In the rows, 128 means zero.
One turn moves every row onto another: examples first, then more rows asked:
fiku: [134 137 163 133 113 156 123 154 132 137 133 147 155 136 126 129 103 148
 174 116 153 146 125 130 100 131 138 151 111 137 128  89 134 145 132 113
 160 128  96 163 121 113 101 142  91 100]
Zaluz: [141 168 118 145 147  86 105 116 147 123 129 108 132 150 125 128 152 124
 125 123 118 101 104 135 126 104 131 120 122 155 140 145 141  96  99 104
 129 106 127 110 137 125 127  98 156 154]
fegiz: [149 120 118 113 112 112 146 106 125 135 155 163 136 135 125 120 101 143
 143 134 141 143 146 157 109 127 143 160 108 158  92 142  89 122 141 132
 107 138 164 122 111 134 143 148 146 114]
Vof: [134 149 128 139 110 133  94 121 134 158 124 164 108 118 120 110 145 150
 115 120 137 133 168 136 131 129  96 108 138 138 192 134 113 122 143 160
 136  96 155 152 129  97 135 120 128 112]
Loro: [125 137 104 147 107 143 127 150 116  99 122 186 158 121 109 156  82 138
 118 141 128 151 166 160 130 117 126 137 146 102 102 131 140 141 152 120
 128 147 104 122 120 131 114 116 118 118]
boso: [129  98 118 127 160 164 136 146 149 130  95 115 136 127 124 134 133 138
  92 122 100 129 113 106 123 100 140 112 104 161 130 122 147  98 159 114
 119 100 129 147 148 124 111 144 144 118]
lifi: [112 109 119 151 128 119  93 161 103 144 156 104 156 136 137 135 130 113
 105 132 111 152 132 122 130  86 101 109 111 147 145 117 126  88 135 127
 135 127  94 140 154 152  94 124 117 139]
bepub: [141 141 128 151  97 126 151 104 156 105 102 119 128 147 132 142 116 132
 155 106 152 102 120 140 118 130 108 143 168 133 176 100 143 153 143 126
 161 156 121 158 107 119 151 123 146 100]
Vora: [124  92  79  91 124 124 120 118 140 112 132 113 134 104  87 121 114 135
 157 149 138 117 122 124 131  98 125 158 145 112 110 110 138 114 106 152
 109 107 120 132 129 125 139 150 123 157]
rabe: [131 111 149  85 121 121 138 148 133 138 143 126 139 123 139 130 117 146
 121 123 143 117 126 155 140  78 103 133 128 124 155 175 163  99 123 147
 129 124 146 142 150 128 143 132  93 124]
zet: [153 159 103 123 149  84  97 135 138 119 133 118 137 177 135 100 106 137
 128 117 156 118 115 137 116 100 118 121 144 122 105 126 120 129 107 118
 130 112 131 170 117 103 158  99 145 153]
Lem: [110 161  89 132  92 117 147 112 148 147 110 146 117 138 130 139 156 133
 156 102 148 107 149 140 117 111 142 126 127 151 176  96 102 145 120 148
 128 110 158 142 100 125 136 135 143 107]
lagim: [125 125  98 137  94 112 129 141 110 115 145 109 162 143 144 141 106 119
 131 131 126 168 111 134 111  85 111 159 115 145 117 111 112 115 126 123
 133 144  67 133 129 161 121 120 132 123]
Bev: [132 133 139 153 105 163 125 153 132 118 119 169 148 129 118 147  87 147
 159 125 143 146 148 143 106 132 134 155 130 109 117 113 134 150 148 129
 163 137  92 159 115 121 103 145  89 105]
bepe: [139 104 100 103 102 120 155  95 140 116 140 150 130 124 111 131  91 152
 158 137 142 124 143 139 117 131 123 163 124 137  93 128 106 116 134 150
 100 128 160 132 112 133 152 155 152 123]
dogun: [143 153 120 125 115 113 101 123 136 164 123 158 109 135 129 105 144 151
 117 122 147 137 163 143 127 126  97 110 148 124 174 133 107 127 123 158
 146  94 154 158 120  89 148 116 143 123]
Lige: [117 105 152 138 153 149 123 126 153 150 144 127 136 104 111 143 128 116
 147 142  92  91 176 144 138 153 131 109 123 151 152 110 144 136 160 113
 142 148 150 119 123 141  94 139 113 130]
vono: [124  90  86  93 115 123 128 114 149 111 138 113 135 117  93 121 105 140
 163 144 142 119 129 122 121 106 134 153 156  98 107 115 137 109 118 156
 105 111 128 144 126 133 142 156 133 150]
Bube: [125 104 129 100 133 141 153 149 151 139 120 120 122 121 131 142 125 149
 110 112 128 112 121 138 127  73 113 122 117 139 162 167 163 105 132 152
 115 105 152 151 149 136 123 142 104 107]
dofet: [138 105 152 133 146 118 117 121 148 126 137 116 150 128 114 139 130 124
 149 148  88  85 159 139 144 124 150 122 129 158 153 100 155 113 161 109
 139 165 155 129 122 132  95 146 104 138]
bof: [148 147 133 139 112 119 137 112 165 117 103 111 122 146 127 137 140 125
 157  99 142 101 130 140 123 133 107 133 164 126 177  99 140 161 137 106
 171 158 114 171 115 113 152 111 142 113]
zolim: [144 170  98 165 126 106  88 124 112 117 112 139 140 146 141 114 132 119
 150 141 141 119 142 138 115 126 128 120 116 132 100 122 111 105 117  73
 150 133  98 124  99 101 140 104 131 140]
Lazar: [127 176  83 149  91 111 135 116 137 139 105 146 108 142 135 133 159 132
 152 101 144 116 148 150 118 122 147 129 128 148 162  87 104 135 117 122
 143 115 146 132  96 120 136 128 139 103]
Runov: [147 132 128 173 114  96 103  89 148 136 101 127 105 133 117 134 133 146
 126 125 133 102 151 135 130 136 125 106 162 133 172 163 127  97 138 130
 180 150 141 146 144 130 136 119 146 132]
Pafuv: [143 120 139 165 108 106 102  94 151 129 109 131 117 129 119 126 120 147
 133 128 142 100 169 130 126 151 126 103 161 123 170 159 116 111 157 140
 185 152 127 153 134 140 139 133 135 125]
negun: [129  93 120 126 154 162 143 137 141 126  97 112 130 118 123 145 127 140
 100 118 108 128 113 112 114  96 138 121 107 170 146 126 157 103 148 123
 112  91 137 141 147 132 115 139 145 109]
Mafin: [118 102  86 104 130  98 117 137 111 145 166  99 148 135 138 120 113 107
 123 140 104 145 138 129 133  77 105 134 116 163 127  95 102 127 131 143
  98 134 119 141 131 142 145 125 143 143]
pevag: [109 106 131 143 161 160 130 147 144 167 149 110 141 111  99 132 118  97
 133 133 139 129 144 142 105 157 115 101 115 134 103 129 119 164 126 110
 152 136 121 115 132 147 119 110 106 129]
gomos: [133 105 128 145 136 106  98 137 118 128 170 100 158 139 118 125  89 101
 129 146 104 156 150 127 127 131 119 137 127 151 120  92 108 141 148 124
 145 157  88 151 141 157 116 114 136 147]
fezup: [121 143  96 132 111 140 141 153 128 100 122 181 160 130 111 149  84 125
 114 144 122 150 151 158 134 111 136 143 148 100  94 134 136 139 145 116
 131 148 102 128 124 135 109 108 137 124]
dobob: [155 167 135 132 168 116  84 137 155 148 124 118 141 139 133 109 149 104
 137 123 107 111 143 138 129 105 132 124 128 139 138 125 123 153 122  90
 149 121  90 155 123 107 140  83 119 146]
nere: [ 95 106 137 134 156 168 129 141 151 176 146 113 140 110 109 136 128 104
 138 127 127 129 161 143 104 153 122  99 117 136 119 136 120 169 142 111
 148 135 125 117 126 150 119 118 105 133]

fezup goes to Vora
bof goes to Lazar
Pafuv goes to bepub
Now these:
lifi goes to gomos
Zaluz goes to dobob
fiku goes to fegiz
Bube goes to Lige
vono goes to negun

